One turn or mirror swaps these rows in pairs. Which row does each one swap with?
The rows were stretched afterwards, more along some directions than others.
dirir: [-0.57 -2.13  1.28 -0.06 -0.03 -0.67 -1.81  0.39  0.56  0.06 -0.60  0.33
  0.86  1.79  2.31 -1.81  0.82]
safi: [ 0.74 -1.24 -0.39 -2.37 -1.77  0.77 -0.75 -1.86  2.78  1.69 -2.06 -0.49
  2.68 -2.33  1.25  0.11  3.94]
Kuval: [-1.59 -0.67  2.12  1.02 -0.97  2.44  0.77  0.04  0.38 -2.14  0.07  2.31
  0.74  1.52 -0.54  1.43  0.65]
fano: [ 0.39 -1.03 -0.64 -2.03 -1.67  0.46 -0.62 -2.04  2.49  2.36 -2.13 -0.71
  2.62 -2.47  1.32  0.27  3.59]
perap: [ 3.20  2.66  0.30 -2.43 -1.54 -0.58  0.38 -0.73  1.66  0.71  0.44 -2.64
 -0.30 -4.05 -0.36  0.35  1.16]
debo: [-0.66 -2.32  0.94 -0.24 -1.02 -1.04 -1.81  0.53  1.05  0.50 -1.24 -0.16
  1.47  1.15  2.22 -2.40  1.81]
risu: [ 0.19 -2.90  1.11 -0.54 -3.16 -0.91 -1.40 -0.09  1.44  0.78 -0.49  0.40
  2.80 -0.67 -0.27  0.15  4.38]
gato: [-1.54 -3.23 -0.75 -1.04 -3.39 -0.48 -0.65 -0.34  2.91  1.07 -2.59  1.11
  2.70 -0.79  1.48  0.39  5.84]
roze: [-0.84 -1.31 -0.03 -0.73 -3.55 -2.89 -0.32  0.67  0.90  0.99 -1.69 -0.88
 -0.82 -0.68  1.59 -1.95  2.98]
noza: [ 0.50  0.00  1.15  1.08  2.93 -1.07 -1.47 -0.53 -0.39  0.15 -0.07 -1.51
 -0.15  0.01 -1.12 -2.01 -1.55]
Rud: [-0.36  1.45  1.06  1.40 -0.87  1.39  1.02 -0.60 -0.94 -2.89  0.49  2.08
 -2.00  1.10  0.73  2.87 -1.45]
Viged: [-3.00 -2.37 -0.65  2.94  1.46 -2.04 -1.00  0.56 -1.69 -1.34 -1.71  1.20
  0.41  2.13  0.32 -0.12  1.07]
loz: [-1.23  1.10 -1.08  3.50 -0.43 -0.75  0.04 -1.14 -1.68 -1.01  0.40  1.55
 -2.65 -0.01  1.94  2.29 -2.95]
sev: [-2.97 -2.17 -0.33  5.05  0.22 -0.92 -0.24  1.14 -0.93 -2.06 -1.82  3.37
 -0.97  3.10 -0.03  0.69  0.17]
tedef: [-1.00 -0.09  1.60  0.25 -0.72  2.32  1.21 -0.12  0.06 -2.40 -0.04  2.38
 -0.16  1.48 -0.24  1.85  0.63]
Vuno: [-0.15  1.66 -0.80  3.23 -0.34 -0.54 -0.47 -1.21 -1.87 -1.14  0.54  0.63
 -2.92 -0.40  2.26  1.49 -4.04]
bak: [-0.09 -1.47  1.59 -0.51 -4.89 -0.94 -1.65  0.57  3.58 -2.99 -1.80 -0.04
  0.34  0.39 -0.16  2.45  4.59]
fasap: [ 3.50  1.74  1.48 -2.95 -1.48  0.40  0.05 -1.60  1.96  1.41 -0.86 -2.64
  0.32 -3.46 -0.98 -0.08  1.80]
lafop: [-2.92 -0.54 -1.49  4.18 -0.88 -1.49  0.85  0.11 -1.26 -1.41 -0.46  2.94
 -2.13  1.06  0.97  1.50 -0.79]
gofo: [ 1.19 -0.44 -0.31 -1.61 -0.79  0.69 -1.16 -2.23  1.80  1.92 -1.96 -1.47
  2.35 -2.67  1.23 -0.26  2.12]
vusin: [-2.27 -0.92 -0.24  4.48  1.09  0.49  0.65  0.98 -2.24 -2.26  0.54  3.95
 -0.45  3.59 -0.84 -0.13 -2.06]
beke: [ 1.49 -0.08  0.01 -0.75 -1.36  0.40 -1.62 -1.80  1.81  1.74 -2.16 -1.71
  1.29 -2.25  1.52 -0.25  1.39]
genak: [-1.39 -0.64  0.35  3.17  3.05 -1.19 -0.61  0.09 -1.93 -0.26 -0.70  0.21
 -0.27  1.50 -0.04 -2.24 -1.86]
Rutu: [-0.82  1.31 -1.16  3.52 -1.06 -1.17 -0.37 -1.25 -1.64 -1.18  0.29  0.98
 -2.95 -0.46  1.90  2.59 -2.33]
muto: [-3.11 -2.12 -0.46  2.97  1.06 -1.78 -0.87  0.25 -1.63 -1.38 -2.31  1.59
  0.33  2.30  0.18 -0.02  1.64]
Ped: [ 0.31 -0.68 -0.80 -1.94 -2.20  0.46 -0.33 -2.17  2.32  2.09 -2.26 -0.49
  2.11 -2.25  1.43  0.35  3.57]
Godop: [ 2.15  2.54  0.29 -1.01 -1.43 -1.34  0.45  0.43  0.97 -0.66  1.74 -1.63
 -1.04 -2.94 -0.67  0.52  0.04]
rem: [-0.90 -1.83  2.10  1.89  0.74  0.67  0.15  0.58  0.92 -1.17 -2.80  2.12
  0.42  2.51 -0.93 -1.50  1.42]
luk: [-0.48  1.69 -0.41  4.02 -0.63 -0.81 -0.61 -1.08 -1.64 -1.68  0.05  0.96
 -2.99  0.44  2.23  1.60 -4.21]
Gorek: [ 0.83  0.10  1.58  3.04 -2.87 -2.83 -1.62  2.39  0.49 -2.44  0.35  0.69
 -3.81  1.24  1.80 -0.31 -1.32]
mef: [ 0.94  2.56  1.01  2.79 -0.76  0.10 -0.29 -0.21 -2.07 -3.07  1.33  1.44
 -4.33  1.18  1.14  2.98 -4.06]
Meto: [-0.44  1.54 -0.92  3.35 -0.37 -0.83  0.13 -0.88 -1.66 -1.44  0.76  1.20
 -3.50 -0.53  1.65  1.85 -3.26]
Kuguv: [-0.02 -3.04  1.39  0.18 -3.32 -0.13 -1.47  0.75  1.69 -0.29 -0.34  0.49
  2.08  0.26 -0.12 -0.42  3.83]
bab: [-2.11 -0.94 -0.17  4.10  1.40  1.15  0.93  0.33 -3.27 -0.84  0.22  4.20
 -1.23  3.21 -0.67  0.32 -2.40]
Koza: [ 0.44  0.69  0.09 -1.81 -3.51  0.05  1.92 -1.43 -0.83  1.70 -1.23 -0.08
 -2.74 -2.33 -0.08  1.18  2.21]
pup: [-1.45 -2.89  0.32  0.78 -4.68 -1.93 -0.55  1.31  2.65 -0.42 -1.96  1.62
  0.41  0.94  1.57 -0.43  3.82]
Febo: [ 1.34 -0.34  1.83 -2.96 -2.92  0.58 -1.06 -0.59  2.20 -1.50 -0.05 -0.67
 -0.52 -1.84 -0.84  2.42  3.76]
bife: [ 0.23 -1.18  1.67 -0.12 -0.52 -0.08 -2.05  0.36  0.58 -0.17 -0.03 -0.10
 -1.06  1.60  1.82 -1.53 -0.75]
pinuz: [-1.44 -3.19  0.71  0.08 -4.50 -2.07 -0.57  1.02  2.72  0.03 -1.88  1.04
 -0.18 -0.31  1.12 -0.45  4.42]
dakuv: [ 1.72  2.23  1.59  3.44 -2.19 -1.75 -1.44  1.18 -1.02 -3.45  1.08  1.12
 -5.23  1.54  1.51  1.69 -3.88]
vev: [-0.33  0.22 -1.26 -0.10 -1.79 -2.37 -0.53 -1.17 -0.91 -0.81 -0.67  0.65
  0.28 -1.25 -0.07  3.43  3.11]
zoni: [ 2.53  0.47  2.77 -0.49 -0.86  0.92 -0.34 -0.75  1.41  0.19 -2.09 -0.97
 -0.82 -0.84 -1.44 -0.71  1.12]
soruv: [-1.34 -2.20 -0.23 -1.34 -2.52 -2.22  0.04  0.64  1.20  1.21 -1.93 -0.50
  0.63 -0.19  1.39 -2.32  3.29]
desaz: [ 1.48  3.32  0.19 -0.79 -0.98 -0.65  1.33 -0.11 -0.39 -1.42  1.85 -0.27
 -4.48 -2.02 -1.45  1.13 -1.98]
bive: [ 0.18  2.60  0.10  2.94 -2.37 -1.31  0.73  1.47 -0.46 -3.04  0.44  0.55
 -5.95  0.65 -0.47  1.32 -3.12]
fuvud: [-3.21 -2.25 -0.90  3.76  0.64 -0.99 -0.06  1.15 -0.55 -1.64 -1.76  3.83
 -0.80  2.73  0.23  0.32  0.60]
vilir: [-0.14 -0.28  0.69  1.33  3.61 -0.98 -0.39 -0.34 -1.08  1.00 -0.53 -0.87
  0.16  0.28 -0.49 -2.97 -1.39]
Tilup: [ 0.83  2.12  0.19  0.55 -0.83 -0.77  0.16  0.95  0.49 -1.03  1.97 -0.25
 -0.49 -1.36 -0.43  0.24 -1.17]

vusin swaps with Kuguv
dirir swaps with vilir
bive swaps with bak
beke swaps with luk
bab swaps with risu
Febo swaps with desaz
mef swaps with fasap
safi swaps with Meto

